Here are some numbered points:
(-8 36 -72 1 3 -22 38 8 35 7 -30 -61 -42 21 1 2 2 24 1 -11 3 -5 4 26
 -10 -11 -12 -18 19 80 51 46 -4 -6 1 -3 -74 9 -53 -14 30 22 35 -5 -19 -27 13 -2) 0
(-1 -29 48 -12 -26 10 1 -6 -14 26 12 62 25 -54 -1 -7 -32 -4 24 -2 -33 15 -20 -31
 26 4 24 7 8 -8 -62 -56 -3 3 21 5 107 28 21 15 -57 0 -45 19 -1 20 -8 5) 1
(13 52 -35 -22 24 12 -50 -15 -3 17 11 -122 -13 11 -18 -3 -12 17 5
 4 22 -7 32 21 -33 8 -14 -25 1 -30 0 -12 12 14 -15 -20 -47 -10
 32 11 11 16 1 19 55 5 -15 -27) 2
(-15 -12 11 24 -40 -4 31 8 -11 23 5 66 32 -34 3 -32 -26 -4 8 -8 -12 27 -42 -19
 12 -2 -65 3 28 57 -15 -20 -9 -9 1 34 44 35 3 21 -49 -18 -43 -15 -23 53 -6 17) 3
(-2 13 -3 -12 24 51 -68 -59 -25 20 19 -22 29 -11 -23 -6 -36 1 16 13 21 42 2 -10
 -14 -10 -43 -29 4 -82 -31 -35 20 13 -14 -21 45 7 62 2 33 30 -28 41 22 21 -4 -28) 4
(9 18 1 -15 40 25 -55 -39 -10 -14 10 -68 -1 48 0 15 17 6 -7 9 38 0 32 4
 -12 -2 -11 -3 -17 -83 3 17 21 12 -15 -28 -47 -42 43 -19 70 14 9 7 24 -25 -16 -27) 5
(-23 -11 -5 34 13 10 18 -30 -4 -17 6 54 13 38 6 -18 25 -10 -13 2 40 27 -32 -19
 11 -33 -95 -4 6 4 43 28 10 -13 -18 22 -27 6 7 -24 75 -3 -7 -14 -53 -9 9 10) 6
(-5 -1 -44 24 7 -39 42 42 27 -31 -19 14 -29 30 12 -2 36 -2 -23 2 12 -5 -15 22
 5 -17 -36 -10 6 50 60 44 -3 -16 -5 16 -80 20 -57 -21 44 5 31 -11 -37 -15 22 7) 7
(-31 -11 22 20 -32 -35 73 5 -1 22 -9 50 9 -7 14 -22 3 22 3 -13 -19 9 -39 -12
 5 1 -24 22 11 101 -2 44 -18 -3 15 34 -2 -3 -31 11 -27 -26 -23 -32 -36 -14 -13 27) 8
(40 -18 -40 5 26 -33 13 83 51 -54 -18 15 -44 -26 7 13 3 -44 -8 2 -15 -24 18 18
 8 -8 56 -31 8 -4 25 -25 -12 -14 10 -2 10 45 -58 -11 -20 11 51 7 -6 32 49 2) 9
(30 -24 -23 3 -8 -6 34 56 44 -30 -18 48 -38 -40 -2 1 -13 -34 -9 0 -35 -25 4 0
 36 -3 51 -20 4 34 17 -36 -14 -11 26 10 49 50 -65 -8 -36 14 41 17 -27 25 48 -4) 10
(-6 6 27 -25 20 46 -61 -44 -22 8 12 -26 10 39 -12 24 4 9 1
 10 39 3 25 -6 -22 5 10 8 -21 -106 -34 8 16 12 -15 -28 -1 -45
 47 -15 65 3 1 16 25 -48 -10 -13) 11
(18 -43 97 -15 -29 4 -5 28 -3 -10 4 64 17 -28 16 27 9 -15 1 6 -40 -21 2 -20
 21 25 88 33 -25 -47 -66 -29 -13 1 22 2 61 -16 13 19 -68 -29 -21 -22 14 8 -3 9) 12
(11 23 32 -28 11 23 -59 -2 -12 -2 11 -75 11 19 2 27 11 4 1 7 2 -28 44 12
 -23 24 52 13 -24 -72 -24 -13 8 17 -11 -29 -43 -44 44 12 -11 -7 -8 -14 62 -2 -28 -8) 13
(11 42 -82 -15 19 -7 -14 0 11 25 -10 -72 -28 -33 -25 -7 -42 3 5 -15 17 34 3 16
 0 -7 -37 -54 38 -2 13 -15 8 2 -7 -7 3 38 -7 -19 22 46 23 43 8 28 27 -16) 14
(0 58 -65 0 23 0 -30 -14 -3 9 2 -113 -9 19 -12 -19 -9 4 1
 -7 26 -8 14 24 -33 4 -60 -28 24 12 42 22 9 4 -29 -10 -69 19
 13 10 18 18 -1 15 34 29 -5 -22) 15
Which five points above are nearest to each new point, looking only along the 3 directions in which the numbered points spread most? Their numbers follow each, nearest first.
(25 -45 63 -10 9 8 -19 19 2 -51 1 45 -1 38 17 38 45 -29 -23 16 -5 -31 28 4
 16 7 77 24 -44 -72 6 4 2 0 13 -25 -4 -45 -1 -17 11 -23 20 -19 5 -35 5 11) -> 13 12 1 4 14
(5 23 -5 -32 25 22 -22 -40 3 12 -7 -47 -21 26 0 46 8 28 1 7 -3 -13 31 11
 -11 6 73 13 -36 -38 -40 22 3 21 5 -32 -7 -54 15 -35 34 25 39 1 23 -99 -6 -26) -> 13 2 5 11 4
(16 -43 67 -29 -18 26 -12 6 -5 -2 14 65 9 -30 8 27 -9 -2 8 6 -44 -22 21 -18
 10 23 115 31 -28 -38 -64 -56 -10 4 35 -4 74 -16 3 12 -56 -24 0 -8 11 -22 0 -5) -> 12 1 10 13 3
(1 -35 -2 31 -5 -42 60 44 20 -28 -17 67 -16 11 20 2 31 -3 -22 2 -23 -18 -22 5
 6 -1 24 21 -10 64 43 33 -19 -18 13 28 -20 18 -58 -10 -18 -25 25 -38 -44 -9 18 21) -> 8 10 7 3 9
(-34 -20 41 12 -28 2 26 -1 -25 27 13 71 37 -33 -3 -27 -17 3 15 -7 -19 26 -39 -34
 23 -2 -33 23 12 33 -33 -17 -3 -7 7 30 67 19 24 17 -40 -16 -49 0 -24 15 -18 22) -> 3 1 8 12 6
(-27 -26 21 43 11 -1 20 -8 -19 -36 -4 60 15 56 8 -15 49 -13 -24 10 22 -1 -23 -9
 8 -18 -84 14 -8 0 62 38 7 -9 -16 20 -39 -19 6 -9 56 -33 -2 -26 -32 0 -2 14) -> 6 8 3 7 14
(-10 15 -18 -1 17 15 -51 -69 -26 12 14 -61 22 12 -13 -17 -23 -7 9 10 56 48 2 2
 -19 -17 -94 -18 12 -66 -4 14 32 12 -24 -19 -9 -3 45 -8 66 30 -15 35 16 8 -1 -12) -> 5 11 4 2 15
(2 -13 -31 33 -10 -46 61 62 25 -35 -19 21 -20 21 15 -14 33 -19 -18 -6 -4 -24 -12 17
 6 -2 -24 11 1 57 84 43 -15 -20 4 20 -45 11 -67 -3 9 -20 21 -19 -36 -3 22 20) -> 7 0 8 10 14
